One turning vector, and how many ticks it has turned:
The counts run from 0 to 236.
[+1.65, -2.49, +4.58, -4.75, -0.12, +1.60, +2.72, +2.93, +2.33, -1.94, -0.37, -0.64, -4.41, +0.79, -1.44, -3.84, -0.80, -2.03, -2.18, -0.40, -1.75, -1.21, +0.10, -3.96, -2.50, +0.08, +1.54, -0.13, +1.53, +1.63, -3.06, -1.42, -1.74, +2.96, +2.77, -1.07, +2.08, +2.00, +0.62, -0.93, +1.84, -0.02, +2.56] : 147
[-1.69, -5.06, -1.86, -2.14, -2.89, -1.69, +2.26, -1.99, +2.11, -1.62, -1.95, +0.95, +0.14, +3.05, -0.50, -2.26, -0.82, -2.03, +0.01, -0.16, +0.81, -0.70, -0.83, -3.99, +2.00, -0.61, -0.01, +3.30, +3.91, -0.64, -0.85, +0.93, +0.31, +1.55, +2.85, -1.88, +3.82, +3.83, -2.20, -0.98, -0.85, -1.36, -2.92] : 105
[+0.21, -2.07, -1.00, -2.93, -2.58, -0.74, +1.33, -1.74, +3.02, +0.24, -0.01, +2.37, -0.06, -0.47, -3.14, -1.08, -1.75, -3.89, -0.25, -0.03, -2.17, -0.38, -1.81, -3.35, +1.23, +0.27, +0.42, +2.28, +5.13, +1.01, -4.07, +0.67, -0.65, +3.08, +3.32, -2.16, +2.05, +2.69, -2.16, -3.24, +0.71, -0.41, -3.12] : 171
[+1.90, -2.17, +3.61, -2.90, -0.11, +2.62, +1.40, +1.05, +4.53, +0.09, -1.00, +1.66, -4.00, +2.99, -2.91, -4.60, -1.19, -0.40, -2.23, +0.63, -2.55, -1.15, +0.43, -2.85, +0.55, +2.24, +0.30, -0.31, +3.78, +1.14, -2.89, +0.37, -1.84, +2.57, +4.43, -1.04, +0.40, +0.70, -0.07, -2.75, +1.32, -0.86, -1.01] : 161
[+2.27, +0.84, +0.01, -3.45, -2.40, +0.50, +1.33, +0.69, +5.97, -0.88, +0.95, +3.02, -1.52, -0.57, +0.09, -3.94, +2.00, -0.59, -1.94, +1.25, -2.38, -1.33, -1.72, -3.43, -0.63, -0.86, +2.77, +0.29, +3.85, -2.27, -2.69, -0.20, -3.31, +1.45, +3.94, -0.41, +3.09, -0.76, -2.35, -3.19, -2.30, +1.24, -0.44] : 153
[-1.12, -5.35, -0.75, -2.31, -2.63, +2.15, +0.98, -1.35, +2.39, -1.45, +1.96, +2.07, -1.70, +2.59, +0.56, -1.68, -1.68, -3.81, +0.05, -1.03, +1.62, +0.88, -2.37, -2.44, -0.12, -0.84, -1.84, +0.93, +3.70, -1.17, +1.92, -0.30, -4.21, +0.13, +2.35, +1.96, +4.47, +3.93, -3.78, +1.60, +1.94, -0.47, +1.48] : 111
[+0.61, -5.13, +1.09, -3.45, -0.90, -0.12, -1.20, +0.47, +4.47, -1.36, -0.23, +2.41, -2.64, +1.17, -0.56, -3.39, -2.00, -1.62, +0.31, +0.75, +0.32, +0.27, -0.90, -2.15, -0.32, +1.02, -2.19, +0.04, +4.14, -0.70, +0.03, +1.54, -3.52, +0.05, +4.73, +3.23, +2.40, +1.55, -2.02, +1.27, +0.78, +1.65, +4.55] : 229
[-1.18, -5.18, +0.30, -1.18, -1.33, +1.34, -0.67, +0.95, +3.25, -3.27, +0.31, +0.99, -2.77, +1.39, +0.09, -2.82, -0.52, +1.63, -0.11, +0.08, -0.25, -0.04, -2.71, -5.04, +1.52, -0.36, -0.60, -0.12, +4.19, -2.95, -0.03, -1.20, -2.94, +0.97, +1.15, +0.04, +3.31, +2.98, -4.07, +0.13, +0.45, -0.11, +5.30] : 217
[+1.72, -1.14, +4.31, -3.00, -1.01, +0.37, +4.13, +2.12, +3.88, -0.85, -0.89, +0.25, -3.91, +2.23, -2.52, -3.32, -0.56, -2.20, -2.13, +1.22, -2.22, -0.96, -0.41, -3.07, -0.55, +1.26, -0.18, +0.21, +2.89, +2.02, -3.30, +0.70, -1.90, +4.02, +4.27, -1.26, +0.88, +1.42, -0.99, -1.25, +1.95, -0.04, -0.64] : 160
[-0.36, -6.44, -0.42, -2.85, +1.24, +3.03, -0.51, -1.32, +1.65, +0.93, +3.51, +3.89, +0.57, -0.95, -1.75, -1.61, -0.64, -2.62, -1.35, +0.32, -0.67, -0.15, +0.00, -2.35, +0.72, +3.14, -0.35, +2.66, +4.32, +0.74, +1.71, -2.34, -2.69, +1.61, +3.12, +1.52, +2.86, +2.42, -3.24, -1.24, +2.09, +0.49, -1.69] : 189
[+1.44, -3.50, +0.47, -2.48, +0.18, +2.83, -0.30, -1.29, +3.74, +2.46, +1.22, +4.64, -1.88, +1.71, -2.41, -3.94, -1.90, -2.24, -1.85, +0.70, -1.65, -0.66, +0.84, -1.21, +1.69, +3.99, -0.48, +1.72, +4.68, +1.12, -0.03, -0.21, -2.47, +0.90, +4.10, +0.43, +1.76, +0.33, -1.73, -2.28, +1.76, -0.80, -3.67] : 175
[+2.28, -2.89, +0.24, -3.81, -2.20, +3.54, +1.62, +0.29, +3.26, -0.78, +2.28, +4.01, +0.37, -0.02, -2.97, +0.85, -2.87, -3.85, -0.66, -0.63, -0.44, -2.67, -1.40, -3.02, +0.10, -0.04, -0.26, +1.76, +2.57, +0.76, -1.13, -2.84, -4.08, +0.87, +2.16, -0.65, +3.27, +0.67, -2.39, -1.08, +2.69, -0.29, +1.41] : 58
[+1.37, -4.51, +3.75, -4.41, +1.05, +0.15, +0.94, +2.23, +1.64, -0.82, +0.81, +1.74, -2.96, -1.28, -2.70, -3.06, -0.50, -1.86, -2.64, +1.21, -1.69, -0.89, +0.11, -2.89, -1.47, +3.02, +0.85, +2.11, +3.94, +1.20, -2.22, -4.24, -1.87, +3.72, +2.54, -1.45, +0.81, +0.72, -1.15, +0.63, +2.74, +1.63, -0.91] : 68
[+0.39, -5.85, +0.98, -3.60, +0.47, -2.67, -1.90, +0.71, +2.00, -1.59, -0.56, +0.97, -2.88, +0.92, +1.02, -5.28, +0.96, +0.22, +0.34, -0.73, +0.62, +0.14, -0.58, -4.68, +0.40, +0.75, +2.37, +2.51, +4.24, -2.54, -2.42, -0.12, +1.20, +1.13, +2.19, -2.02, +3.18, +3.26, -0.73, -1.13, -1.21, +0.47, +2.26] : 222
[-0.46, -4.17, +2.21, -4.15, +0.19, -1.49, +1.32, +0.34, +1.92, -0.49, -0.11, -1.69, -1.81, +0.58, -0.57, -4.93, -0.81, -3.57, -0.81, -0.43, -2.11, +1.17, -1.38, -3.05, -3.11, +0.27, +0.65, +1.72, +2.43, +1.69, -1.57, +1.54, -1.13, +2.03, +4.98, +1.69, +3.42, +3.66, +0.92, -1.79, +0.91, -0.31, +2.05] : 28
[+0.92, -2.88, +1.19, -0.98, -1.94, -0.95, -0.66, +0.75, +1.82, -2.43, +3.39, +1.69, -2.93, -0.35, -2.45, -1.65, -1.27, +0.01, -1.45, -0.80, -1.78, -1.02, +1.14, -3.01, +1.65, +1.12, -1.16, -0.75, +5.50, -1.83, -4.22, -2.25, -3.16, +3.47, +0.59, -3.60, +1.92, +3.84, -4.43, +1.36, -0.20, +0.24, +1.61] : 77
[+2.67, -4.07, +1.66, -5.16, +1.72, +2.85, -0.85, +2.00, +2.75, +0.90, -0.12, +3.28, -3.08, +1.16, -1.52, -2.01, -3.37, -2.18, -1.96, -0.29, +0.28, -1.36, -0.04, -2.79, +1.54, +2.52, +0.41, +1.66, +4.47, +0.95, -2.57, -2.63, -2.24, +0.80, +0.79, -2.78, +1.48, +0.01, -1.83, -1.27, +2.23, -1.68, +0.97] : 56
[-1.41, -3.43, +0.44, -0.92, -2.43, +0.60, +2.40, -0.49, +3.66, -2.30, +0.90, +2.07, -1.40, -0.54, -3.51, -0.93, +0.82, +0.04, -1.39, +3.29, -2.13, -0.74, -2.70, -3.57, +0.85, -0.21, -1.89, +0.10, +3.94, -2.22, +0.65, -1.35, -3.58, +3.42, +2.70, +0.98, +2.12, +1.80, -4.68, +0.36, +2.12, +2.38, -0.91] : 85
[-1.12, -4.98, -1.43, -1.40, -1.43, +0.76, -1.67, -0.06, +3.11, -1.72, +2.38, +2.07, -1.14, +1.31, -0.44, -4.65, +0.12, +1.26, -1.39, -1.14, -1.97, -0.27, +2.41, -4.61, +0.05, +1.12, +2.47, -0.37, +4.47, -2.05, -1.05, +0.75, -3.29, -0.47, +2.56, +1.81, +2.84, +3.22, -0.97, -2.45, -2.94, -0.24, +2.00] : 9
[+0.26, -3.86, +0.72, -0.79, -2.02, -0.59, -0.27, -1.97, +3.81, -0.36, +2.02, +3.89, -0.14, +0.30, -1.09, -4.30, +2.39, +0.17, -0.78, +1.73, -1.36, -0.81, +3.45, -1.84, +0.54, +1.93, -0.08, +1.50, +5.23, -1.85, -0.59, -0.33, -2.68, +1.42, +4.97, +0.59, +2.46, +1.31, -3.69, -0.63, -2.78, +1.16, -1.99] : 88
[-0.40, -2.92, -0.22, -4.51, -1.24, +0.68, +2.58, +4.74, +4.62, -1.92, +0.36, +0.83, -1.26, +0.58, +0.31, -0.49, -1.10, -0.75, -1.50, +1.35, +0.28, -0.64, -4.21, -5.68, +0.44, -0.01, +1.05, +0.57, +2.60, -0.53, -1.18, -1.13, -3.10, +0.74, +1.27, +0.43, +2.61, +1.52, -3.17, -0.54, +1.79, +1.59, +4.11] : 138
[-2.55, -7.05, -0.02, -1.79, +0.36, +1.99, -0.05, +0.47, +0.88, -2.47, +2.81, +1.08, -0.26, -1.43, -1.40, -0.72, -0.68, +0.73, -0.54, +0.73, -1.64, +0.27, -1.79, -4.43, +0.20, +1.87, -0.31, +1.40, +4.08, -1.02, +1.37, -2.50, -2.80, +1.45, +2.16, +1.61, +2.63, +3.54, -4.08, -0.29, +2.15, +0.98, +2.89] : 203
[+1.54, -3.93, +0.52, -3.63, +0.58, +3.01, -0.91, +1.00, +4.66, -0.14, +0.93, +3.49, -1.52, -0.34, -3.92, -3.36, -2.06, -0.44, +0.01, -0.36, -2.56, -1.37, -1.46, -4.24, -0.88, +1.08, +1.92, -0.29, +3.02, +0.22, -2.49, -0.19, -2.17, +1.69, +3.68, +2.19, +3.01, +1.44, +0.85, -4.25, +0.69, +0.05, +2.94] : 149
[+0.37, -4.89, +0.01, -2.74, -2.19, +2.52, +0.46, -0.83, +1.22, -0.20, +1.60, +1.93, +0.20, +1.70, +4.68, -2.82, +1.94, -1.25, -0.04, -1.63, +0.12, +0.06, +0.72, -3.46, +0.23, +0.50, +2.63, +1.38, +3.68, -0.78, +0.25, -0.48, -2.48, +0.22, +5.26, +1.79, +4.70, +3.03, -0.94, -1.40, -2.63, -1.68, -0.02] : 114
[+1.49, -1.61, -0.33, -4.25, -1.79, +2.80, +1.29, -0.21, +3.96, -0.26, +0.99, +2.60, -1.22, -0.26, -0.44, -0.74, -1.48, -4.72, +0.05, -1.37, -0.69, -0.38, -4.78, -2.00, -0.72, -2.24, -0.70, +0.95, +3.07, +0.21, -0.95, -0.76, -4.04, +1.35, +2.92, +0.75, +4.31, +0.85, -2.95, -1.95, +2.63, -1.02, +1.83] : 45
[-1.12, -6.09, -2.12, -2.39, -0.75, +1.85, -1.08, -2.65, +3.12, -0.02, +0.75, +2.99, -0.99, +2.67, -1.34, -3.66, -2.75, -2.72, +0.42, -1.31, +1.42, +0.54, -0.78, -2.06, +0.61, +0.26, -1.63, +1.41, +4.30, -0.12, +1.45, +0.13, -2.96, -0.86, +3.38, +2.22, +4.25, +2.41, -2.10, -0.55, +1.17, -1.51, +0.86] : 110
[+1.65, -3.48, +0.09, -3.19, -1.22, -0.19, -1.07, +1.51, +1.25, -0.89, +3.14, +2.35, -0.38, -3.48, -0.69, +0.75, -1.25, -1.57, -0.60, -0.80, -3.82, -0.13, +0.02, -2.83, -0.04, +2.32, +0.13, +0.09, +6.16, -0.22, -4.24, -1.90, -3.77, +2.39, +2.26, -0.74, +1.26, +2.38, -3.33, -0.92, +0.16, -0.17, +2.90] : 63
[-0.05, -2.37, +0.26, -2.46, -2.87, -0.80, +2.86, -0.75, +2.40, -0.31, -0.40, +0.91, -1.41, -0.39, -2.74, -0.51, -1.15, -4.63, -1.12, +1.74, -2.34, -0.51, -2.64, -2.05, -0.33, +0.58, -1.51, +1.48, +4.85, +2.01, -2.37, +0.12, -2.48, +4.04, +3.93, -1.20, +1.77, +2.61, -2.52, -1.04, +2.43, +0.03, -3.91] : 172
[+0.33, -1.03, +1.96, -3.42, -1.01, +0.41, +2.40, +1.82, +5.11, -0.07, -0.05, +0.54, -2.84, +1.12, +2.35, -3.38, +1.67, -3.86, -1.32, +1.33, -0.37, +1.53, -4.33, -3.35, -1.16, -0.86, -0.51, +1.21, +2.89, -0.38, +0.42, +0.67, -3.93, +0.82, +3.71, +1.20, +2.91, +0.95, -3.63, -0.79, +1.63, +0.59, +1.83] : 33
[-2.05, -5.36, -1.21, -3.43, +0.62, +0.07, +0.58, +1.21, +4.62, -1.14, -0.14, +1.21, -2.54, +2.77, -3.05, -4.63, -2.12, +0.45, -1.36, +1.23, +0.37, -0.31, -2.38, -5.33, +1.18, +0.59, +1.93, +1.74, +2.14, -0.65, +0.76, +1.34, +0.36, -0.03, +1.18, -0.19, +2.34, +3.91, -0.83, -2.60, +0.84, -0.26, +1.31] : 17
[+2.60, -3.44, +0.26, -3.39, -0.98, +1.64, -0.57, +0.58, +1.82, -0.24, +2.38, +3.39, +2.15, -2.57, -0.17, -0.16, -0.67, -0.92, -1.11, -1.01, -4.16, -1.10, +0.92, -2.73, +0.51, +2.51, +1.94, +0.52, +5.68, +0.35, -3.97, -1.34, -3.59, +1.61, +3.80, +0.31, +2.29, +0.98, -1.04, -2.45, -1.30, -0.86, +1.57] : 62
[+1.27, -3.83, +0.85, -2.04, -1.16, -0.07, -0.41, +1.42, +4.77, -1.44, +0.39, +2.48, -4.46, +2.98, -0.23, -3.26, -1.89, -0.10, +0.07, +0.23, +1.77, +0.21, -3.19, -3.49, +1.79, -0.39, -2.12, -0.39, +3.92, -2.52, -0.97, +0.77, -2.87, -0.26, +2.61, -0.11, +2.28, +2.34, -3.45, +1.24, +0.17, +0.82, +4.69] : 230
[+0.46, -4.78, +2.38, -3.39, -0.23, -2.61, -0.76, +0.72, +1.26, -2.15, +1.27, -0.47, -3.29, -0.33, +2.49, -5.48, +2.48, -0.28, -0.55, -0.14, -0.22, +0.98, -0.21, -3.64, -0.86, +0.91, +1.18, +1.58, +3.87, -2.61, -1.92, -1.28, -0.47, +1.91, +3.68, -0.52, +2.76, +2.91, -1.33, +1.06, -1.76, +1.09, +2.93] : 221
[+0.09, -3.01, +2.16, -1.74, -2.45, +2.39, +3.36, +1.85, +3.50, -2.72, +1.64, +2.31, -0.48, +0.03, -3.25, +1.74, -0.55, -0.70, -2.21, +1.86, -2.00, -2.30, -1.30, -4.14, +0.68, +1.25, -0.69, +0.49, +2.80, -0.05, -0.99, -2.93, -4.19, +3.34, +3.42, -0.55, +1.48, +1.63, -4.44, +0.68, +2.19, +1.22, +0.91] : 72
[+1.77, -2.64, -1.28, -4.10, -0.16, +3.31, -0.67, -1.25, +3.93, +0.31, +0.55, +3.64, -1.64, +0.67, -1.02, -2.18, -3.32, -2.72, -0.29, -1.23, -0.03, -0.42, -3.81, -2.05, +0.55, -0.82, -0.21, +1.33, +4.12, -0.05, -1.41, +0.08, -2.67, -0.31, +2.33, +0.29, +3.95, +0.50, -1.25, -3.17, +1.99, -2.51, +1.83] : 44
[-2.14, -4.88, +1.57, -2.14, -2.25, +2.30, +2.77, +2.65, +2.19, -2.72, +2.21, -0.69, -2.14, +2.48, +0.72, -3.10, +1.04, +0.99, -2.81, +0.92, -1.72, -0.71, +0.42, -4.76, -0.72, +0.21, +1.30, -0.53, +2.26, -0.78, +0.78, -0.76, -4.73, +0.91, +2.89, +1.93, +1.90, +3.63, -2.51, +0.59, -0.42, +0.57, +1.61] : 7
[+0.62, -2.13, +3.09, -2.12, -1.98, +3.10, +3.62, +2.66, +3.56, -2.47, +1.14, +1.57, -1.88, +1.55, -0.94, -0.11, +1.03, +1.00, -2.85, +1.70, -2.06, -2.17, +0.43, -4.02, +1.56, +1.74, +0.82, -0.10, +3.71, -0.40, -1.61, -2.60, -4.20, +2.33, +2.87, -1.67, +0.94, +0.87, -3.88, -0.35, +0.76, +0.01, -0.16] : 73
